In the rows, zero is written as 128.
Families of rows that turns and mirrors carry onto each other, the same ones carrying the whole set onto itself: the rest of each named row's family, in list order:
6 families of 6 rows:
z_882: [120 107 105 127 117 153 118 129 105 137 150 134 150 139 165 132 134 150
 118 130 114]
z_653: [123 111 113  98 125 122 143 130 137 111 109 128 119 128 131 127 107 129
 137  94 145]
z_560: [114 143 117 102 126 159  87 118 107 148 165 147 151 121 152 143 138 133
 117 142 124]
z_722: [128 116 124 149 106 140 156 140 130 131 114 154 138  90 147 130 126 127
 135 130 121]
z_963: [122 105 109 106 143 143 154 143 148 135 107 130 108 120 127 118 113 139
 135  99 140]
z_454: [123 103 110 137 117 146 156 130 132 157 131 143 142 110 169 127 132 138
 137 126 126]
z_483: [123 120  97 120 126 137 128 137 143 118 116 123 107 110 103 143 105 135
 122  90 150]
z_703: [132  99 121 128 122 162 147 135 140 162 126 146 125 104 152 130 124 143
 150 138 106]
z_582: [133 125 121 139 102 143 144 122 143 153 117 140 131  80 138 152 112 125
 152 127 119]
z_711: [123 145 129  87 124 166  85 114 125 147 147 143 140 114 148 145 134 141
 138 146 100]
z_196: [121 111 119 130 115 169 118 149 101 116 135 130 132 140 148 142 130 145
 108 128 100]
z_404: [112 157 111  78 137 145  90 119 120 130 151 135 137 115 127 135 133 129
 113 113 161]
z_66: [113 152 119  63 144 148  89 124 134 115 130 126 120 130 124 135 131 137
 120 110 136]
z_468: [124 106 109 112 117 167 110 134 111 127 139 128 129 140 143 128 130 165
 125 129  93]
z_58: [117 119  99 136 107 142 124 133 109 113 116 114 131 138 149 143 115 149
 127 108 100]
z_158: [125 114 122 133 137 141 146 135 132 162 120 159 136 105 159 141 118 125
 164 125 106]
z_248: [123 153 133 108 127 175  87 135 111 143 150 151 143 105 142 159 138 129
 122 146 106]
z_731: [115 151 114  88 141 137 129 121 147 150 130 143 127  84 130 130 127 120
 131 108 174]
z_296: [123 120 114 124 123 134 147 149 148 112 112 146 122  94 116 127 122 124
 118 103 156]
z_867: [119 100  98 116 125 162 116 144  99 122 138 137 127 146 155 129 107 152
 132 117 114]
z_919: [126 111 131 143 121 156 154 144 140 147 116 148 130  97 160 149 134 127
 134 134 107]
z_386: [125 144 124  90 134 127 111 114 163 147 128 154 129  79 128 150 129 122
 150 119 139]
z_436: [114 116 114 115 125 144 157 150 149 111 100 125 110 106 136 132 121 130
 117  99 144]
z_475: [116 114 101 116 127 132 159 130 142 140 118 133 124 103 143 118 126 133
 129  98 162]
z_23: [103 147 102 101 142 154  80 139 120 112 136 124 121 143 133 154 109 131
 113 110 132]
z_649: [116 159 129  94 136 152 126 134 158 136 111 146 119  70 129 146 133 113
 132 121 151]
z_453: [121 138 110 109 136 166  84 127 123 157 158 161 138  97 149 153 132 144
 145 145 107]
z_717: [116 150 124 101 137 147 111 144 156 123 131 160 122  79 121 145 123 111
 119 124 165]
z_459: [119 153 121 104 138 154 100 132 153 153 137 149 118  86 128 163 104 109
 136 131 150]
z_265: [108 154 122 118 124 166  90 141 108 121 144 162 148 112 165 143 130 127
 124 151 113]
z_8: [116 132 102  72 123 149  85 123 128 104 145 130 120 122 121 139 116 149
 121 115 143]
z_646: [118 146 133  77 150 142 126 125 164 151 118 144 116  93 129 132 120 115
 147 117 148]
z_614: [119 121 112 142 109 153 126 143  98 105 125 142 147 129 159 128 131 142
 121 131 104]
z_652: [102 158 112  95 140 157  81 145 123  98 142 149 129 116 134 140 130 127
 105 127 148]
z_716: [112 160 117  80 130 163  91 138 119 104 131 128 121 113 119 141 130 132
 106 112 145]
z_305: [112 151 125 122 120 162  98 125 121 146 136 144 141 109 169 163 113 121
 145 143 101]

The rest of the family of z_459: z_483, z_582, z_58, z_23, z_305
The rest of the family of z_653: z_158, z_867, z_386, z_453, z_8
The rest of the family of z_716: z_196, z_248, z_919, z_436, z_649
The rest of the family of z_963: z_703, z_711, z_66, z_468, z_646

Families of rows that turns and mirrors carry onto each other, the same ones carrying the whole set onto itself: the rest of each named row's family, in list order:
4 families of 8 rows:
z_141: [124 114 141 145 126 160 105 153 104 119]
z_423: [157 107 124 122 110 105 108 136 147 133]
z_415: [113  91 144 122 141 142 109 144 147 119]
z_572: [123 114 136 131 122 161 111 156 102 125]
z_547: [153 103 127 135  99 127 105 142  99 136]
z_164: [155 102 132 148 102 121  98 138 105 131]
z_299: [123 100 147 147 130 157 107 148 106 118]
z_62: [134 113 120 130 126 107 120 105 151 158]
z_214: [141  81 135 127 118 108 102 130 146 130]
z_209: [140 122 128 167 118 120 111 104 106 152]
z_655: [131 114 124 143 127 104 112  99 149 153]
z_387: [118 127 131 151 149 166 121 117 113 133]
z_640: [115 115 124 127 153 140 121 110 158 137]
z_658: [102 124 134 137 150 136 118 112 153 142]
z_913: [147 121 122 158 113 121 119 108 104 156]
z_836: [126 127 137 136 132 162 115 155 115 117]
z_609: [134 116 120 136 126 105 127 117 150 167]
z_822: [143  95 124 110 109 111 105 137 142 138]
z_519: [116 132 132 155 136 159 126 123 102 145]
z_11: [160 119 129 148 105 131 108 143 101 128]
z_283: [116 135 132 157 137 154 131 134 109 154]
z_546: [111 105 139 117 138 145 106 148 150 119]
z_644: [123 116 133 112 136 136 114 148 159 121]
z_224: [153  89 139 152 108 124 101 134 104 129]
z_725: [145 125 123 161 114 121 125 121 107 165]
z_146: [103 124 130 128 151 144 127 119 150 145]
z_924: [148 107 116 138 127 110 114  97 145 148]
z_311: [105 126 129 131 147 137 132 130 151 155]
z_285: [114 104 133 105 132 143 112 150 145 127]
z_705: [151 118 122 164 122 135 114 105 100 144]
z_151: [142  94 128 120 116 106 101 134 152 132]
z_950: [110 132 138 162 140 154 116 118 110 139]

The rest of the family of z_387: z_423, z_640, z_836, z_11, z_644, z_924, z_705
The rest of the family of z_950: z_572, z_547, z_209, z_655, z_658, z_822, z_285
The rest of the family of z_299: z_415, z_214, z_609, z_283, z_224, z_725, z_311
The rest of the family of z_146: z_141, z_164, z_62, z_913, z_519, z_546, z_151

